array([[-610,  364, -687,  661, -670, -650],
       [-703, -707,  977, -719, -171, -391],
       [-579,  270, -711,  766, -724, -684]]) | -650

array([[3585, 5198, 5033, 7343, 2977, 4184, 6043],
       [5957, 5078, 5940, 3744, 5702, 4354, 4711],
       [5140, 7882, 5869, 5021, 7029, 3777, 3856]]) | 6043

array([[353, 499, 359, 377,  50],
       [242, 312, 380, 366, 647],
       [389, 298, 302, 430, 760]]) | 50

array([[146,  22, 105,  44],
       [193,  46, 121,  17],
       [126,  10, 219, 206]]) | 44

array([[106, 129, 123, 221,  91, 195],
       [ 60, 240, 107,  44,  39, 175],
       [172, 134,  79, 157, 100, 215]]) | 195

array([[6306, 5001, 4379, 4004],
       [1383, 6745, 6372, 5031],
       [2830, 3157, 7791, 2244]]) | 4004

array([[ -5, -38,  11, -18],
       [-28, -25,  -1,  29],
       [ 11, -27,   5, -34]]) | -18

array([[ 11,  11,  13,  -4,  13,   7],
       [  1,   0,   6,   0,   5,  -8],
       [-21, -14, -31,  29, -20, -10]]) | 7

array([[895, 489, 493, 208],
       [222, 241, 755, 501],
       [181, 534, 470, 335]]) | 208
---
(61, -47, 15, 29) ans = 61
(9, 44, 64, 11, 27) ans = 9
(-5, -63, -19, 21, 58, 46) ans = -5
(-37, -29, 6, -3, -59, -81, -13) ans = -37
(-9, -39, 17, 42, -22, 19, 80) ans = -9
(-15, 24, -24, 39, -2, -76) ans = -15
(-60, 1, 15, 48, 9, -4, 4) ans = -60
(-43, -13, 28, 27, 79) ans = -43
(-31, -25, -38, 74) ans = -31
(-64, 34, 15, 47) ans = -64
---
[[-22 -30 -41  -3  42 -35  23]
 [-48  33  -4  44  38  18 -41]
 [  0  -2  -4 -53 -59  15 -14]]
33

[[-19   6 -24 -46 -82]
 [ 60  59 -34 -74 -40]]
59

[[  8  -6  -1 -11]
 [-10   8 -10 -34]
 [-80 -23  -7  33]]
8

[[-11   1  15  49]
 [ -9  58  67  43]
 [ -9  57  61  43]]
58

[[ 12  36 -25  12 -14  -3 -41]
 [ 20  56  81  19 -31  17  37]]
56

[[ 34  43  64 -75]
 [ 41  33 -11  16]
 [ 19  46   8  31]]
33

[[-15 -34 -43 -15 -71 -42]
 [ 17 -34 -54 -27 -50 -23]]
-34

[[ 37  -5  54  35  26   1  40]
 [ 41  22  12  64 -11  14 -35]]
22
---
[[118 121 131 148 154 125 170 185 112 167 119 170 160 120 136]
 [165 155 130 142 146 165 157 122 172 132 174 139  91  98 163]
 [125 157 113 145 147 188  61 145  61 173 137  98 147 210 163]
 [152 120 135 142 128 140 113 148  99 190 130 175 182 172 125]
 [175 180 107 163 160 123  98 121 171 135 167 118 160 188 178]
 [154 147  84 112 121 101 111 134 106 211 119 118 182 214 146]]	146

[[-14  21 -45  12 -12  12 -23  11  20]
 [ -3  18  -6  -2  16 -12 -47 -16 -29]
 [ -1  -6 -22  18  -2 -41  18 -29 -13]
 [  9 -13  27  20   7  10 -23  26 -30]
 [-29  12  27 -25 -28 -38 -42  -6 -21]]	-21

[[ 111  209  234   76  294  618  208 -257  133 -166   39  -32 -188]
 [-210 -222  -67 -163   76  -37 -189  407   26  265  107 -196  297]
 [ 209  433  417   89   78  358  341   74 -375  -68  -14 -251  761]
 [ 340   26  -27   72  241   49 -274 -485 -100 -346   35  197  254]
 [ 248  221  384  206  -82  263  220  386  526   93  443  479 -689]
 [ 171  -85    4  267  103 -103  102  189 -280   40  104  173 -175]
 [ -92  238   70   26  423 -153  218   28  317 -103  145  214 -294]]	-294

[[42 18 51 96 55 11 88 57 53 82]
 [71 76 61 49 46 96 37 36 95 17]
 [86 54 54 62 59 53 70 60 48 52]
 [26 46 39 55 36 47 67 38 43 94]
 [57 48 80 45 69 60 47 78 57 39]
 [22 43 77 62 55 58 40 40 79 46]
 [34 57 74 41 75 68 44 54 88 55]
 [97 84 18 52 55 63 63 42 74 35]
 [44 17 34 49 54 69 84 75 81 47]]	47

[[ 33  14  35   1 -19   7  -9  16]
 [-16  41  -3   8  34  -5   1  15]
 [ 26   7  28   0  38  26   7   5]
 [ 11  29  -5  -1  15   7   8  19]
 [ 40 -27   2  11 -12 -13  13  19]
 [ -5  -5  -3   6  -4  14 -12  20]
 [  5  -6  32  -3 -21  12   0  37]
 [-21   5  -5  16   8  12   6  20]]	20
